Each path below is one point turned by a fixed rotation once a step. After each direction that follows a path, write how fast that rotation turns it, in degrees each step (0 if it stays still).
Each turn is a multiple of 5 degrees from 10 to 175, or 0.
path 1
[-13  32   6  13  15  12  14 -26 -21]
[ 18   0   7   4  -5  -1  12   0 -51]
[ 31 -37   4   9  13 -13 -10 -11 -13]
[  5 -27  22  -2  -5  13   1 -33  25]
[ -4  13  17 -18 -37  10 -24 -15   5]
[-17  22  -5  -2   7 -10 -43 -11 -14]
[-25  11  14  15  33   9   3 -14 -24]
[ 18  -3  30  15   1  14  16  10 -33]
[ 49 -14   7  18   0  -4 -13  -6  -3]
[ 13  -6  -1   0  -1   4   0 -50  22]
[-15   6   7 -27 -30   6  -4 -31 -12]
[-18  -4   3 -12   1 -11 -38   0 -30]
[-21  -9  25  19  37   6 -14  -2  -7]
[13 11 39 20 -1 25  9  5 -5]
Directions:
[ -4 -19  -3 -17 -11  -5  -4 -10   7] => 55
[ -1 -22  11   4  10   0   4  13  -9] => 70
path 2
[ 14  -9   6   9  33 -27   0 -19  -9]
[ 16  -4   9   2  33  -8  -6 -18 -26]
[ -3  -2  10   7  33   8 -11 -15 -30]
[-20  -6   6  16  36   8 -12  -7 -18]
[-20  -8  -4  15  41  -8  -8   5  -3]
[ -6  -7  -7   3  42 -22  -6  14  -5]
[  4  -2  -2 -11  33 -19  -7  17 -24]
[ -7   0   6 -14  22  -8 -12  15 -38]
[-28  -3  10  -4  14  -5 -15  14 -32]
[-38  -6   7   6  11 -17 -10  14 -15]
[-25  -9   6   2  12 -38  -6  13  -5]
[ -5  -7  10  -6   7 -45  -2   9 -14]
[  1  -4  18 -10   0 -33  -6  -3 -31]
[-11  -3  26  -2  -3 -19  -9 -14 -34]
Directions:
[ -1  -2  12   2 -21 -15   3 -13   1] => 20
[-22  -4  -2  15   1   1   0   1  16] => 65
path 3
[  5 -10 -15   8   3 -20  31 -26  18]
[  9  21 -30  -6 -19  19   0  -4 -21]
[ -5   9   7 -32  20  17  14  10  21]
[-13  13  -5  -5 -22 -24 -27  -2  23]
[ 32 -10 -11  15  -9  -6  26   4  21]
[-15  16 -23 -13  -9   1  22 -22 -21]
[  7  11 -15 -22   8  26 -10  27  13]
[-11  10  11 -11   3 -21  -4 -20  37]
[ 24  -3 -17  10 -40  -8   1   3   5]
[ -1   6 -16 -13  12  -2  46  -3  -6]
[-20  20 -28 -15  -5  18 -23   5   3]
[ 24   3   9 -13  13  -2  -4  -4  40]
[ -3  12   0   3 -42 -20   9 -18   3]
[ 16  -8 -27 -10  -1   4  28  25  -5]
Directions:
[ 10  -3  -4  15   3  -3 -11 -17  14] => 95
[-21 -13  -1  -5 -11   3   0 -15   2] => 155
path 4
[ 13  -8  15  -2 -27  30   6  26   8]
[ 23   5  -7  17  -4  29   6 -32  -6]
[ 18  25   4 -21 -20   6  28   5  14]
[ 18 -19  15  22 -24  27   9  10  -9]
[ 22  17 -23  -1  -8  28   4 -23  13]
[ 17  15  32 -14 -17  14  26   7   0]
[ 23 -15 -14  29 -26  16  14  -2  -4]
[ 15  21  -4 -18  -8  38  -2  -6  20]
[ 21   5  28   8 -15   9  30 -10 -16]
[ 20  -3 -28  10 -29  14  12   8  17]
[ 13  10  22 -10  -4  45  -2  -5   3]
[ 26  10  -2  14 -17  -1  35 -20  -9]
[ 15   0  -6  -8 -30  25   6  25  21]
[ 18   1  16  12  -2  38   1 -22 -11]
Directions:
[ -7   7   4   1 -13 -14 -21  -5  -5] => 0
[ -1  11 -15 -16  -4  -2  -1   8  18] => 145
path 5
[  4  35   4  13  21  23  -7   0 -14]
[-3  4  7  2 48 -5  6 11  3]
[ -5 -11  17 -24  17 -20  -6  16 -25]
[ 17  12   8 -32  -4   7 -28  10  -9]
[ 10  -5  16  -9  15  36 -18  -7  17]
[-12 -11  13   3  21  28   8 -14 -25]
[  7  25  -7 -12  23   0  15 -10 -30]
[ 25   5   9 -15  30 -22  -5 -10   7]
[ 14 -32  14  -8  10  -8 -28  -4 -12]
[  9 -12 -19 -20  -2  28 -21  -1 -20]
[  3   0 -11 -23  16  28  12 -25  11]
[ -1  -7  19  -3  13  -4  16 -41 -10]
[ 19   9  -6  11   8 -17 -13 -23 -30]
[ 21  -7 -29  -2  24 -11 -21  -4   9]
Directions:
[-13   5  -1  -8  14   0 -18 -13  -4] => 0
[ -7  -1   3  -6 -13  25   2  -8   5] => 65
[ -4 -10 -16  13  12  14  -2  10  -3] => 85
[ 20 -12  -5  -8   6   3   4 -15  -8] => 10
path 6
[-33  -6 -27  17 -15 -12 -17 -11 -13]
[-14 -25  15 -10 -22 -30  12 -15 -12]
[ -6  33  13  -9 -19 -21 -17 -12 -20]
[-25  11 -17  18  -7  -4  13 -37 -11]
[  2 -14  22  13 -22 -24  -2 -29  14]
[ 24  23  -9  13 -19 -31  -7  -8 -19]
[  2   9   9  21   2   4  27 -33 -24]
[  7   0  25  36 -10   0 -22 -20   9]
[ 20 -11 -21  34 -11 -18  -5   0 -22]
[ 13 -15  30  10   0   1  16  -8 -37]
[ -6  12  17  28   0  13 -35  -1 -21]
[-17 -31 -18  30  -5  -1  -4  -3 -22]
[ -2 -27  33  -4 -17 -16  -8   6 -25]
[-19  22  -1   2  -7  -4 -23   5 -41]
Directions:
[  0  11 -26   6   0  -2  -6   6  -8] => 135
[  8 -12   5  12   9  13  -6  14 -11] => 25
[ 10  12   7 -14   2  -3   9   6 -19] => 100
path 7
[  6  16 -19  -2   2 -36 -16 -15  12]
[ 34   6 -13  25  11   4  -7  -6 -18]
[  8  10  -9  -7   0 -26  13 -37  -4]
[ 17 -11 -21  -1  26  -4  -1   1 -32]
[ 14 -11  24  -9  11 -16  13 -31  -9]
[ -9  -2  -6  -5  42 -17   7  12 -14]
[ 22 -12  30  -5  15 -18 -16  -5   5]
[ -9  23   8  20  33 -19   4   5   6]
[ 26   1  -2  -3   6 -27 -28   3  14]
[ 12  23   0  37  13  -5  -2 -16  -6]
[ 22  11 -27 -12   1 -30  -2 -14   4]
[ 21  -4  -9  22  14   5  -7 -22 -29]
[ 13   4  -4 -19   9 -24  27 -24  -5]
[  3 -20  -6  -1  31  -6 -11  -2 -31]
Directions:
[ 16 -10  14  10  -4  13 -10  -3  -6] => 145
[  6  16  -8  14  -9  -3 -13   2  13] => 40
[-10   2   6  -1 -23   0   2  14 -11] => 0
path 8
[ -5  11   9 -16 -24  -8   2  24  24]
[-19  -2  11  -5  -8 -24   0   4  33]
[ -8 -19   5  15 -19  -7   6 -11  33]
[-10  -3  -4   9 -41   7  11   4  15]
[-31  11 -11  -1 -25 -11   7  17  10]
[-28  -3 -17  18   1 -19   5   8  22]
[ -3 -11 -18  29  -7   6  11   9  26]
[  3   7 -15   8 -20  11  12  31  16]
[ -9  13  -5  -6  -2 -13   4  34  23]
[ -3  -8   3   9   9 -16   0  14  41]
[ 14 -13   8   9 -18   5   6   8  37]
[ -2   6  10  -9 -34   1   5  17  22]
[-25   6   8 -10 -17 -23   0   8  25]
[-20 -15   0  15 -12 -16   4  -9  30]
Directions:
[ 19   1  12 -10   9   1  -4  10  13] => 35
[ -6   2  -1  12 -12  -2 -19  10  14] => 0
path 9
[ 36   2   6   0 -10 -24  16  17 -13]
[ 18  21 -21  -4 -26 -13 -18  -2 -20]
[ 41 -16  -9  -5  -9 -20  -3  -8   9]
[  9   9  -9  12 -37 -12 -27  -1  14]
[ 38  -5  23   9  -8 -15  -8  17  11]
[  7  25   2  13 -34 -18  -4  20 -13]
[ 44   5   3 -10  -1 -16  -4   9 -20]
[ 15   8 -27   1 -34 -22  -2  -7  -6]
[ 41  -9  -1  -4  -7 -10 -28  -6  10]
[ 10   2   1  19 -38 -22  -4   7  19]
[ 31  11  23   4  -8  -7 -24  20  -5]
[ 18  12  -2   9 -29 -27  17  16 -14]
[ 36  13 -10 -12  -8  -9 -23   0 -22]
[ 27 -10 -19   2 -27 -26   8  -8   8]
Directions:
[-19  11 -11   7 -18  -2   1  -1  -1] => 170
[ -5  -6  14  12  -4   3 -10   4  21] => 65
path 10
[-29  22  -4  33 -16  -7 -10  22   3]
[-35 -13  -3   8 -22  17 -15  28  -3]
[-27 -26 -13  39  -7   4  -3   5   6]
[-31  -6  15  27 -19  10  27   9   9]
[ -3 -33   9  14 -19  26   8  19  19]
[12 -9  5 44 -9  5 11  7 28]
[  5  16  23  17 -24  13   8  30  23]
[ 15  -6  -5  21 -17  13 -27  33  18]
[ -8  21  -6  40 -12  -8 -18  19  12]
[-29  11   1  10 -25   9 -16  35  -1]
[-25 -24 -19  29 -11   7 -22  16   2]
[-39  -3   1  37 -13  -1  14   6   4]
[-25 -26  10  10 -23  24  13  20   7]
[  2 -31   0  40  -7  12   9   4  23]
Directions:
[ -7  19   5  12   2 -12  13  -7   1] => 130
[ -6  14 -10  -1  -1  -8 -21   8  -8] => 40
path 11
[ 19 -16 -21  19 -33  -4  -7   1 -21]
[ -2   0  23  35  -2 -21 -13 -19  14]
[-16  23  25  -9   3  25  17 -23   8]
[  8  11 -18   1 -14  27  17  10 -34]
[ 19  -9   6  35 -20 -18 -10  22  -8]
[ -4   0  33   4 -16  -1 -14 -21  31]
[-19  12  -7  -8  -7  30   9 -33 -14]
[  4   5 -10  30  -1  -1  23  11 -37]
[ 25   5  29  20 -14  -9   4  20  18]
[  1  10   9 -11 -26  25 -23 -19  21]
[-28  -5 -13  13 -11  14  -3 -20 -34]
[  6  -7  18  29   2 -17  35   4 -15]
[ 35  25  17   2 -10  10   8  -2  24]
[ -9  22 -10   3 -21  28 -32  -2  -7]
Directions:
[-11  -2  22   3   1 -12   7  11   7] => 110
[  2   7  11  16 -18  10   4  -7  -6] => 0
[ -5 -19   2  -4 -15  -3 -17  -5   2] => 80
path 12
[-15 -43  20 -13  11  16  13  -4  -1]
[ 20 -29  -8  17  -4  28  21   6  12]
[  3 -18 -39  -4  -4  24   0 -17 -19]
[  4  -7  -5 -19  32  22  -1 -32   9]
[  5  14  -5 -21   3  31  34   4  15]
[-38  -8 -17  -6   9  25  12  16  -6]
[  0 -18 -18  11  43   4  11  14  12]
[ 20 -15 -24 -23  11  -7  31   8 -14]
[-15 -38  11 -26   7   8  14 -11 -14]
[ 11 -34  11   9   1  30  20   0  19]
[  8 -16 -37   6 -14  32   9  -4  -9]
[ -5  -9 -22 -12  28  22 -10 -31  -4]
[ 12  12  -2 -24  21  25  28  -7  20]
[-31   1 -13 -19  -1  26  25  19  -5]
Directions:
[ -2   4  20 -21  -3   1   9  -6   2] => 85
[11 -2 12  9 16  0  0 -2 19] => 130
path 13
[ -1   7 -22  15 -13  13  13  18 -29]
[-23  11 -11   4  17  18  20   3 -23]
[-16   9  -7   1 -19  22   0  16 -30]
[-29  22   4 -10  15  13   3   4 -22]
[-13  16   4  -5 -10  10 -23  17 -28]
[-19  28   2 -14  21  -5 -13  10 -17]
[ -2  11 -10  -2   0  -6 -33  20 -24]
[ -9  21 -21 -12  27 -18 -11  10  -9]
[  2  -1 -33   4   2  -7 -27  11 -18]
[-12  15 -39  -7  14 -12   1  -5  -5]
[ -8   0 -37  14  -9   6 -17  -8 -18]
[-16  26 -29   3   0  -2  11 -19  -9]
[ -7  12 -16  25 -11  12 -11 -17 -24]
[-10  38  -7  11  -1  -1  14 -11 -17]
Directions:
[  3   0 -16  -2  -1 -14 -15 -13  10] => 25
path 14
[-23   7   3   1 -20  27  23  -4 -14]
[-21  39   3  -7 -14   6  10  -9   4]
[-14  17 -12  -4 -13  -8  -2 -17  37]
[ -5 -15  -9   6 -16  -5  16   9  39]
[-4 -2  2  2 -8  6 18 42 15]
[-10  21  -9  -1  10  12 -14  38   6]
[-22   5 -26  20  15   0 -25   8   4]
[-28 -17 -14  22  13 -22   4   2  -6]
[-23 -11   4 -15  20 -23  19  10 -11]
[-11  -4   0 -36  32   8   5   2   3]
[ -8  -9  -1  -1  31  32   3 -17  12]
[-11  -1  26  27  18  15  14 -14   7]
[ -8  14  41   6  10 -15  -1  -3  10]
[ -1  -6  27 -16   3 -13 -28  -2  23]
Directions:
[  9  -1   8  12  -4  -3 -15  18  10] => 40
path 15
[-39   9  -1   6 -16  14  -6  15   4]
[ -6   1  -3 -24 -15  -8 -28  -8  23]
[-47  -9  -2  -4  -3   4  -2   6  -3]
[ -5 -12 -15 -27   0   1 -19 -19  25]
[-37 -23  -7   2  -9  11   8  -8  -7]
[  3  -7 -18 -11  -6  20 -13 -27  24]
[-26 -12   2  13 -28  15   3 -16 -11]
[  0  15  -4  -1  -6  23 -23 -24  24]
[-27  -2  17   6 -22   1 -15 -16 -17]
[-13  12   4  -3  17  15 -29 -18  20]
[-23 -19  15  -6  -4  -7 -18 -19 -22]
[-11  -8  -2   2  30  19 -18 -18  17]
[ -3 -31   4  -3  -7   4 -11 -26 -24]
[ -1 -10  -2  22  19  32  -8 -15  13]
Directions:
[ 9 -5 13  0  1 -4  1 -5 25] => 175
[ 16  -2  -8 -11 -10 -13 -12 -10  -5] => 170
path 16
[ 20  37   1   1 -23   6 -17  12  19]
[ 18  20 -10  -3  -9  25 -23   0 -34]
[  7  17 -13   0  27  33  -9  26   7]
[ 29  16   5 -14 -24  26   4  20  17]
[ 18  33 -13  18 -13  20   8   3 -26]
[  6  37 -11   9  13  12 -30  15  12]
[ 25   7   2 -25 -14  31 -23  11  -7]
[ 15  15 -14   7   9  38  18  18 -16]
[17 39 -4  8 -8 11 -2 20 27]
[ 23  27  -3  -4 -27  15 -23  -2 -21]
[  6  20 -18   5  26  31 -16  14 -16]
[ 21  14   1 -16  -5  29  -5  26  25]
[ 27  23  -5   5 -26  25  15   6 -20]
[  6  42 -16  21  11  10 -14  10   0]
Directions:
[  7  -2  11 -14 -17  -4  -9   1  15] => 130
[20  5  2  4  4 -4 -5 20 -8] => 0
path 17
[ 17  10  12 -30 -10  -1  -3 -33  24]
[ -8  -5  31  17 -23  15  23 -14  16]
[-24   1   1  19 -33 -34  -7  -1   4]
[ 21  20 -13  18 -27   7 -29  16   4]
[ -2 -18 -27  33  12  27 -12   0   7]
[ -2   2 -28  -3  30 -20  -3  -9  30]
[ 20  13  -5 -14   4  11  35  14  28]
[ -8 -26 -15  -9 -21  -3  39  -4  -8]
[ 25  -2  -5 -16 -28 -26  -5 -26  -9]
[ 32 -12  29  21 -14  15  -6 -14   5]
[-19 -31  15  25   1 -19 -16   1  19]
[ -2  11  -4 -10 -11  -8 -30  25  35]
[-12  -3 -22  -1 -14  44   0  11  16]
[-21   4 -37  -3   0  -2   6 -35   8]
Directions:
[-18  15  -1  10  -7   8 -13  -1   7] => 40
[-2  4 16  9 16 -7  8 -6 15] => 80
[-10   2  -6 -22   5  11   9  -4  11] => 55
path 18
[ 21 -18   4 -45  -7   3  12  -6   6]
[ 10 -15 -16  17 -10 -42  -6 -15   8]
[ 27   9  33   4 -20  14   0 -25  -1]
[-18 -24  -7 -27 -10  -7  14 -25  19]
[ -6 -10   6  48 -18 -11   1 -13  -1]
[ -8   0  24 -16 -23  30  19 -13 -15]
[-32 -39 -13   0  -4 -19   8   5  -5]
[ 17  -3  12  34 -21   7   9  15 -28]
[  0 -11   4 -45 -12   4  11   6 -24]
[ 12 -35 -11  15   1 -34  -6  13  -4]
[ 44  14  12  -3 -22   4  10  -3 -15]
[  0 -21   0 -40  -5 -23  -9 -19   6]
[ 26 -18   2  36  -8 -17   1 -14  16]
[  5  17  15 -20 -31  10  15 -31  -2]
Directions:
[-16   8   0  -8   2 -23   4  -3  -5] => 140
[-21  -5   2   8  -2  12   8  10 -11] => 35
[ -3 -18   8  -9  18  -1   8   2  10] => 130
path 19
[-19  -8 -23  16  23 -10 -12  16 -16]
[-14 -15 -35   7  -9   0  24  -3 -12]
[ -6  -3 -13  21  16  25   8 -30  -2]
[  3  18 -13  14 -18  35  -8   2 -13]
[-19   5  28  11 -15  22  14   1 -15]
[-18   7  13  19  16   1 -19  18 -23]
[-21 -11 -14   2  -6 -13  12  25 -26]
[-20 -19 -16  12  27  -1  18 -12  -9]
[  2   1 -42  14   4  22  -3  -2  -6]
[-10   0  -2  12 -20  33  21 -15   1]
[-12  15  17  27   4  26 -19  -6 -11]
[-16   9   7   9 -23   2  -5  25 -30]
[-26 -11  14   8  18 -11  15   3 -27]
[ -6  -5 -32   8  25  -1  -4  15 -23]
Directions:
[  6   8  -4   8  18   2 -22   1   0] => 140
[  1   2  14 -10  10  -5   4  18 -14] => 55
[-16  -2  13   9 -10  -6 -13  10   9] => 60
[ -6 -15  -3  14  -1  14  -1   2 -18] => 0
path 20
[ 18  -5  -7  37   5 -19  -9  22   2]
[ 14  -1 -27  23 -12 -15  26   4   8]
[ 32 -11  -4  27  -5 -11  -8  16  15]
[ 22  -2 -14   9 -20 -19  27  -1  19]
[ 29 -10  14  14  -8 -12  -3  23  24]
[ 10   2   5   2 -21 -27  30   6  18]
[ 11  -4  22  15  -4 -16   3  34  19]
[ -5   7   4  11 -12 -35  30  14   6]
[  2  -2   8  27   4 -14   4  39   6]
[ -2   6 -12  24  -6 -34  23   9  -4]
[ 12  -6 -10  36   4  -6   2  31   5]
[ 16   0 -21  25  -9 -30  17  -2   1]
[ 27 -11 -12  28  -5  -1   2  24  18]
[ 26  -2  -9  13 -18 -30  14  -6  13]
Directions:
[ 18  -6 -18   5  -3   7  -6 -12   3] => 35
path 21
[-16  -6  -5   7 -27   5 -21 -22 -19]
[-15  -6   7  17 -36   5 -18   3  15]
[ 20   8  19   7 -34   4  -2  12  15]
[ 28   6  12  -8 -29   2   9  -2 -23]
[ -5 -12  -1  -7 -26  -1  -5  -4 -39]
[-20 -15   6   8 -26 -12 -25  11 -10]
[  7  -2  21  11 -26 -23 -17  11  16]
[ 25   7  15  -8 -28 -24  11  -6   3]
[  5  -4 -10 -22 -29 -14  14  -4 -23]
[-15 -10 -15 -17 -24 -11 -17  18 -16]
[  0   2   3  -4 -14 -21 -37  17   6]
[ 21  14   8  -5 -17 -27 -18 -14  12]
[  8   8 -12 -16 -30 -15   6 -26   1]
[-11  -1 -26 -20 -33   5  -1   3  -2]
Directions:
[  3   0  -3  -7   9   6 -12  12 -22] => 70
[  2  13 -18  -8   3   9 -11  -9  11] => 20
[-23 -12 -13  -1  -6   4   3  -4  -7] => 85
[  3 -17   1  -3  23   8   6  -3   8] => 0
path 22
[ 29 -23 -17   0 -25 -16  -1  -8   1]
[ -4 -18 -17  25 -28  11  18   4   3]
[-25   1 -17  12  10   1  28   9  23]
[  9  10  -4  10  37 -20  16  -6  12]
[ 26   2  24  28  14 -14 -11   9  -1]
[  9 -14  25   1  -5  11 -11  35  12]
[ 14   0   4 -30   0  29  17  17   9]
[ 18  38 -11  -7  -5  21  12  -8  -2]
[  0  30 -23  10  -5   2 -31   2   6]
[  1 -14 -29  -4   9 -10 -28  19 -10]
[  7 -16 -15  -6  -7 -17  17  20 -32]
[ -1   7   1   2 -32 -24  28   8   5]
[  5  -5 -10   6 -12 -13  10 -11  43]
[ 14 -20 -15  27  18  11   6 -13  17]
Directions:
[  8  12  13  -8   8  18 -10   6   0] => 35
[ 16   5 -13   7   0  -2   6  19   9] => 0
[ 10  -9  12 -11 -21   0   7   1   5] => 65
[ 14 -11  -8 -15  15   0   6 -10  -3] => 110
path 23
[ -8 -19 -18 -40   3 -17  -2 -21   2]
[-21 -23  14 -28  17   1   6 -27   6]
[-29   3   9   2  33  -6  13 -25  15]
[-15  14 -15   2  30 -35   3 -12  13]
[ -4 -12 -12 -23  12 -44   3   3   5]
[-20 -28   3 -30   3 -17  24   0   5]
[-34 -10  -7 -12  10   4  32 -18  13]
[-22  10 -27  -8  17  -7   9 -31  14]
[ -5  -4 -17 -25  21 -27 -15 -26   7]
[-11 -22  18 -27  23 -26  -4 -12   4]
[-28 -11  18  -3  25 -17  24  -3  12]
[-26   7 -18   3  17 -24  28  -3  15]
[-11  -1 -36 -23   4 -29  10  -8   7]
[-11 -25 -10 -41   2 -13   4 -17   3]
Directions:
[-13  -1  14  11   4  15  15  -1   4] => 85
